One turn sends every row of this set to another row. A few are shown first. Where does it send the rows asked after them?
k583: [ -8  17   6 -19  13 -16   0  17 -17 -14  28   8  -7 -12  -4  17  15   1
   6 -19  21  10  -6  17   6  18   2 -12 -33  -8  17]
k512: [ 32  13  12  15   2 -13  -4  26 -17  10  40 -20  -3   6  21  17  13   3
  -2  -2  16  30 -15   8  -1  22   2  -8   5  31  -7]
k566: [ 26 -14   1   3  -9 -11   0  14  -3  33  19   5  -9  27  -5  11   0  10
   7 -11  11  17  -6  43 -15 -13  14  14  -9  10  14]
k992: [ 27  24  17   5  15 -18  -3  16  11   2  21  11  10  -3  22  24 -20   1
   1 -29   9  31  -6  17  -7  34 -12  -4  -1  -8  10]
k379: [ 43  28   5  12  12 -15   4  13   1  11  47  18  -2 -14  24  -1  -9  -3
   8 -21   6  31  -5   2 -10  19  -6  10  -6 -15   4]
k407: [-10   4  17 -26   0  -9  11  28   3   8  21 -11 -21  -4   9   5  19  16
  -4  -4 -13  11 -12  13   5  15  -3   3 -11 -11   9]
k303: [ 19  -6  38  23  27 -14   8  26  -3  17  34  -6 -13 -10   2 -14 -18 -17
   3 -24  -2  31 -17 -12  -4  13  21 -19 -15   9  17]
k772: [  7  -9  34  23  23  -4  -2  34   2  -8  21  -1  -1 -15   7  -5 -22 -27
 -22 -22   5  37  -6   2  11  19  12 -20 -15  10  12]
k313: [  0   9  27 -14  31  16 -17   5   5   8  18   3 -22 -21 -21  -3  -7   6
  21 -17   0   6  -8  18 -10   1  11   2  -2  25   5]
k28: [ 37  11   9  -1  16  -8 -12  31 -16   0  29 -14  12  -9  26  -7   0   3
 -13  -3  -1  29 -26   6 -15  24  -2 -12  11  27 -13]
k76: [ 21 -20   1  10  18  -4  -8  32 -15   0   1  20   8   1  -5 -11  -2 -19
 -21 -20  18  27  -7  29 -24 -14   2  -3 -31 -18   5]
k256: [  3 -11  33  -3  22  -4   5  26 -13  -9  17 -21   2   3 -16  -7 -12 -10
  15  -9  -7  29   7 -11 -14 -13  -5 -17 -26  17  16]
k912: [ 22  18 -12 -11   1  -2  -6  27 -13 -14  22  21  16  -9   0 -14  -6  -2
  -3 -10  13  18   5  50 -12 -19  11  19  -6  15  -1]
k571: [ 27  -7 -12  -5   4  -2 -13  25 -13 -11  17  24  16  -1   1  -6  -9 -10
 -10 -16  22  22   2  51 -22 -18   6   0 -24   2   3]
k531: [  4  13  21  -7  23  25 -11  11  12  -8  22   8 -32 -27  -6  -6   6   1
   9  -4  13  17   2  21  -2 -10  10  11 -11  21  -2]
k161: [  1 -21  18   2   8  13   2  21  -8 -14  14  -5  -8  -8  -4 -11 -22  -6
 -11   7   1  37   2 -11   9 -11  -7   4 -26  23  18]
k173: [  0   9   1 -29  20  -9   0  16 -21   0  38  18  -4 -27   4 -23   5   4
 -10  -3 -10  14 -14  -1  -2  23   6  10 -18  -7  13]
k808: [  9  -7   6  11  14  -2  -9   7 -15  -6  10  -9  -7  -4 -29  -6   0 -17
   7 -10   2  28  -5 -25   2 -10   7   5 -17  22  19]
k491: [ 12  14  15 -20  12 -12   3  25  -9  11  24  10  19  11   1 -11  -9   8
  -3  -1 -13  22  12  45 -20   0  18  24   9  24   6]
k987: [ 34   6  -2  10   3  -4 -17  26 -31   0  47  -7  11 -12  17   7  -9  -1
  -3 -13  20  19 -21  14   2  21  -8 -17  -2  27  -6]
k88: [ 17 -32  13  17   4  -7   4  23 -15  37  12   9 -10  20  -9   5  -7   1
  -5 -18  13  20 -12  26 -14  -8   5   5 -25 -10  18]
k151: [ -8   6  35 -12  29  22 -16  15  -1   0  40   1 -14 -22 -12  -5  -6  -4
  10  -7   0  11  20  28  -3   1   5   2 -10  21  -2]
k428: [ 17 -10  16  34   4  -2  -2  31   5   5  24 -10 -20 -18  -1 -10  -6 -26
  -7 -29   4  26 -19  -7  15   1  11 -14 -10   0   8]
k380: [ 26  13   5  10  -5  -7  -7  25  11  12  37   1   5 -11  20   6 -13  -6
  -7 -25 -10  23   1  16   4  24 -20   9  11 -20  -4]
k674: [ 13 -20  22   9  28 -13   1  26 -15  26  14  15   9  17  -5 -13   4 -16
 -27  -3  -5  36   9  18 -27   7  16  16 -17  -7  10]
k234: [ 23  -5  12 -15  22 -15  -6  21  -9  18  23  14  19  16   1 -18  -1  -7
 -14   0 -15  31  12  34 -36   3  22  20  -2  10   5]
k884: [ 23  15   0  -7  -5 -13   6  17  -9  15  20   8  -2  13  -7   7  -6  16
  21 -16  14  11  -7  47 -13 -17  16  16  -1  21  11]

k992 -> k380
k531 -> k313
k884 -> k491
Now these:
k234 -> k571
k173 -> k583
k987 -> k512
k161 -> k808
k674 -> k76
k772 -> k428

One turn sends every row of this set to another row. A few are shown first. Where does it send the rows asked after them?
k849: [-16  -6 -37 -10  -6  22  24 -29   4   6  26  -9   6  27]
k432: [-13  -6 -10  25  -7  31  41 -31   8  -5   6 -16  -1  12]
k602: [-23  25 -22  16  12  39  29 -11  22  11   2   1  11   4]
k526: [  1   2 -21  34  10  39  33 -20  13 -10  27  15  -8   9]
k965: [-20   1 -31   5   4  15  16 -18  -9 -21  -5  11 -13  41]
k881: [-19 -11  -4  23  -1  29  31 -14  20 -14   2 -20  -4  17]
k557: [-17   6 -26  -5  11  35   9  -3   9  20  13  34  -7   7]
k510: [-26  -8 -34  -6   1  13  19 -22  -3   4  10   2 -17  34]
k51: [-14 -11 -13  27  -3  35   4 -25   2 -20 -24   4  -8   5]
k799: [ 24  -1  -8  28  15  17  22 -20  -3  13  -3   3   0   9]
k585: [ 10   0 -12  23   6  40  21 -29  14 -23   1   0  25   5]
k696: [ 18  -7 -24  13  15  16  13 -37 -14  13 -12   6  11   6]
k916: [ -9  -5  -7  19   7  29  21  13  15 -28   6  13  -1   3]
k182: [ -9   6 -29  -1  15  35   6   0  16  14  13  37   8   2]
k562: [-16  -8 -12  20   2  35  14 -28  -2 -21 -24  27  -2   3]
k139: [ -5  14 -26  -6  19  37  24 -10  11  15  20  17   3 -13]
k153: [-25 -31  -8  20  -2  15  27 -16   8 -12   0  20   8  24]
k551: [ 10  -6   4   7  -5  16  18   1 -13   2 -18  16   0   6]
k427: [ 11  -7  -9 -12   8  16  14 -17 -13  -1 -23   3  13   4]
k100: [-18  -4  -1  11 -10  33  13   1  12 -26   9  23 -12   3]
k83: [-11  21 -21  -2  17  29  14  -1  15  10  26   7   6  -3]
k868: [-13  26 -23   1  16  36  11  -8  15  10  13   9  -3 -11]
k625: [-13   1 -19  -8  12  30  -1  -9  14  14  15  27   0  -9]
k578: [-32 -11 -35 -14   9   5  20 -20  -2  -4  14   4  -3  26]
k5: [ -3  -3 -24  38  -5  50  20 -15  10  -3  10  14 -15   6]
k479: [ 14  -7 -15 -12  16  18  11 -16 -14   1 -17  19  17   8]
k87: [ -1   8 -35  11  -9  24  19 -19   2 -17  15  -9  10  41]
k543: [ 10 -10 -18 -11   2  14  14 -24 -24   0 -12  12  10  -2]
k56: [  8 -10 -23  27   9  36  33 -14   5 -26  -8   8  24  10]
k448: [-30   1 -18  14   8  30   4  -3  24  11  -1  29  14  13]
k718: [ 21  -9 -20  -2  19  15  12 -35 -10   4  -4  -3   7   3]
k294: [-13  -2 -33  -4  -4   9  27 -12   1   0  27  -8  12  33]
k464: [-27 -11 -23 -16   0  11  19 -20  -4   2   3  -5  -5  36]
k462: [-24 -25 -24  33  -9  26  34 -10   0  -6   1  20   8  20]
k703: [-14  -4 -39   2   1   9  30 -24  -8   9  20  -5  13  31]
k149: [ 17   8 -19   7  14  23   6 -33 -16  12 -11  -1   8  -2]

k562 -> k432
k464 -> k83
k5 -> k51
Now these:
k510 -> k868
k799 -> k965
k543 -> k849

One turn sends every row of this set to another row. A few are shown first. Where does it send the rows asked after them?
k805: [  4  16  -7   4  26 -14   0 -12  25 -13   1  10  -5  -6 -19  -9  36  13
 -24  13  47 -11  11  24 -35  15 -20  12  20  -7  -8  -5   2   9  -3  22
  -3  18   2  14  22  -6  45  -7  19   9  -1 -16  16  23  18  -3]
k609: [-11   8 -24   9   0  -8  -1 -25  35  -9  17  -6   5  -1   5  -8  34  -2
   5  33  20   6  -4  25 -21  13 -13   2  21 -24  -3   4 -25  16 -22   2
 -10 -18  16  36  10  14  38 -17  25  12 -27  -1  11  14   7  -8]
k45: [ -7  20 -10   4  29  11 -24   7  17  22   3  16   3   1  -6   0  -7  -5
   3  20  10 -27 -24  22   1  -9  13  31  -3  -9  -7 -13  -3  -6   9  27
   9   7  16   0  17  -4  21 -26  24   8 -30  18  20  45  -2  -1]
k241: [-19   1 -24   1  25 -27  15  -3  34 -26  10  -3  18 -16 -12  18  -5  31
   1  16   9  -6  -9  18 -24  15   3  38  29 -21  -4 -22   4  -2   0   0
   3  14 -13  15  25   4   8  -9   6  28 -13 -15  34 -15  29  -9]
k931: [-13  -5 -29   1  17  -1  -6 -10   7   7  13  -1  -1 -11   3  -8  15  -5
  21  12  11 -26  -7   5   3 -13  19  18   3 -15 -16 -16 -13  -7  30  18
  19  -2  15   6  12  -2  23 -10   4  28 -28  31  23  25  -1   3]
k597: [ 24  26  -5   2  20   3  17  -5   7 -10  -8  15  16   7   3   4  24  22
 -15  14  15  -7  23  14 -15   4   8   7  19  -8  -3 -15 -13   9 -19  35
 -13  11  21  23 -23  17  31 -20  22  25  -9 -13   8  -6  33 -11]
k65: [-29  10 -15  18  26 -23  -7 -15  43 -14   0  -2  22  -4  19   0  -2  14
 -14  36  15  18  11   5 -14   2  17  36  33  -3   8   6 -11  -8   2   9
 -18  17   9  14  -4  26   9  13  31   6   2   4   8  43  11   4]
k605: [-14  23 -10 -12  24 -14 -19   2  30 -31  -6  13  12  -4  -3  12  26  13
   1  15  29 -27 -13  13 -28  32  18  11  -5 -22 -17   6   7  -4  -4  22
 -19  20 -14  -2  14   5  18  -2  25  17 -44 -15  -2  -4  32 -33]
k431: [ -1   7 -14 -11  24  -6 -12 -15  29 -14  23  -8  30  -6 -13   4  -4  11
  18  14  24   4   2  -3  -5 -10  -6  19   2 -37  -3   5 -44 -29   4  13
 -17  21  12  18   9  14  23 -22   9   2 -33  13  -6 -14  20 -21]
k779: [ 16  24 -40   0  28 -17 -12  12  45  -6 -12  -3  21  27  -4  19   0  28
   2  39  32 -15 -20  -7  -7 -17  -5  33  18 -12   8 -18  -1   2   7  35
 -13  14  -7  12  14   3  23 -15  56  -1 -12   6  11   4  27 -20]
k715: [-10  19 -20   0  12 -26 -22  -1   8 -34   9  -1   1  -5  10 -10   0   3
  -6   6  22  -4  -7   2   5   7  10  13   9 -28   5 -13   1   5  -9  11
 -36  -2   4  23   1  35  17   2  38  20 -16 -12  -9  -1  26 -36]
k61: [ -6  14 -19   5  -2 -26 -30  10  41   4   9 -20  33  -3  28  -4  22  19
  34  55  19  10 -12   3  -6  -3  16   7  16 -18 -11  -7   4  -9   5  19
 -20  14  -7  12 -10  -2  17  -4  21   6 -17  -6   2   8  16 -19]
k940: [-24  14 -26  22  15  -7 -11 -16  27 -34  -4  22  13  13  -1  13  26  23
   8  10  13   1  -3   5 -10  -5  18  22 -11  -8   0 -14  -4   8   7  14
   4   8  20  -2   6   6  20   4  44  10 -11  -4  -1 -15  35 -50]
k615: [ -7  13 -15   4  25  -2 -14  12   9  19   3  16   5   2  -6  -7 -15  -1
   1  13  15 -23 -29  31   3 -14  12  19  -3  -5 -18 -14  -5   0  10  20
  11  12  14 -11  14   5  26 -26  16   8 -31  15  16  37  -7  -9]
k496: [ -8   7 -14  -1  20  -5 -16  10   9  -5  -2   3  -3  -1  -8   3  -4  -7
   3  19  10 -23  -2  34  -6  -8  10  46  20  -1 -14 -24   3  -2  22   7
   3 -18  -1  23   0 -17  19   4  14  23 -26  21  23  37   6   8]
k958: [ -1  20 -25 -11  17 -21 -20 -15  60  -2 -10   5   2  -5  -1  -4  43  -5
  -4  26  25  11 -13  21 -16 -22   5   7   5 -15 -11 -12  -7  -1 -15  12
   5   8  33   2  14   4  35   0  29 -18   3   1  15  13  26  -7]
k497: [-11   7 -11   5  18 -14 -12   5   9  -6  -3   6  -1   8 -10  11  -6 -16
   3  17   9 -25  -2  29  -3 -12  18  46  23   7  -9  -8  -2  -5  17   9
   4 -14   4  23  -1 -18  20 -14  17  23 -26  15  12  46  18   1]
k537: [ -8   5  -4  37  19   0  16  -8   3 -18  11  -7  24  23 -12   5  21   1
  -1  35   7   6  11  22 -31  10  -5  31   3 -15 -14   2  -9 -17   1  26
 -33  28   6  20   1   1   6 -17  25  17 -35  -2  13   0  28  -8]
k575: [ -7  18 -14   3  29 -28  -2  -6  32   4  13  -8  16   5  16  -6   4  11
  -9  54  28 -20   4  32 -20  -8  13  22  30 -23 -11  14 -23  10  -7  42
 -16  37  14 -10   5  26  23  -3  21  22 -43  -8  16  29  29 -14]
k127: [ 21  21 -47  -8  26 -17 -11  16  37   4  -1  -7  23  17   4  20  -5  22
   1  42  23 -23 -18   0  -5 -17  -2  35  27 -26   6  -8   5   8   4  28
 -15  15  -4   5  16   2  36  -8  56   7 -11   8  20   4  20 -13]
k196: [  6   6 -19  -2  31   2 -15 -19  24  -7  13 -10  42  -3 -16  19   1   4
  20  12  23  -6   2   4  -8  -7  -3  22  10 -40  -9  15 -41 -25  11  17
 -15  22   9  23  13   3  30 -12   8  -2 -25  16  -5 -11   8 -18]
k147: [ -2  -1 -12  12  15 -21   5   1  41  -4   1   2  15  -6   9   3  16  44
 -16   2  17 -12   5  27  21 -13  -3  27   8  -3 -11 -14  23 -11 -11  27
 -17  36  10  -3  19  21   7  -8  13  10   3   7  10  14  34 -23]
k854: [-19   9 -19   8  19 -16   2 -33  35  -4  -7  10  36   6  -1   7  29  17
  17  26  21   0   9  32 -12  -8 -17  21  20 -10 -17   0 -20  15  23  27
  -7  37   1 -12   5  22   7  26   9  11 -15  12   6   8   1  -8]
k213: [-13   6 -37   3  13 -15 -12 -16   8  11  11   9  -3  -9   0  -5  17   0
  21  15   2 -18  -8   1  -2  -3  21  19   8  -9 -24 -14  -5 -12  31  15
  11  -4   1   3  12  -4  20  -5  11  26 -27  38  16  24   0   8]
k798: [ 13  23  -7 -33  24  -6   2  -9  37  -7 -15  15  15 -13  11  13  25  19
   3   8  12  14   9  27   0   0  19  -7   9 -14 -15 -25   3   1 -19  29
 -24  23   1   6 -12  14  32  -6  14   7  -2  -9  11  -6   7 -13]
k405: [  0  27 -17   2  13   3  -4 -13  31  -3 -20  -7  14  -1  14  17  35  26
  12  26  -3  16   9   9 -22  27  39   4  23  -7  -4 -17 -14   5 -19  19
 -11   6  11  23 -16   7  30 -18  30   6 -20  -6  13  -6  15  -7]
k62: [-16  -3 -25  12  30 -20  17   1  36 -23  14  -3  20 -22  -2  19 -16  24
 -11  10   4 -10  -5  16 -23   9   6  40  32 -24   1 -13   3  -4   1  -4
  11  13   3  13  15   0  11  -7   4  11  -4  -6  33 -16  19  -6]

k62 -> k127
k431 -> k241
Now these:
k597 -> k798
k537 -> k147
k496 -> k45
k854 -> k65
k715 -> k605
k615 -> k213
k958 -> k609

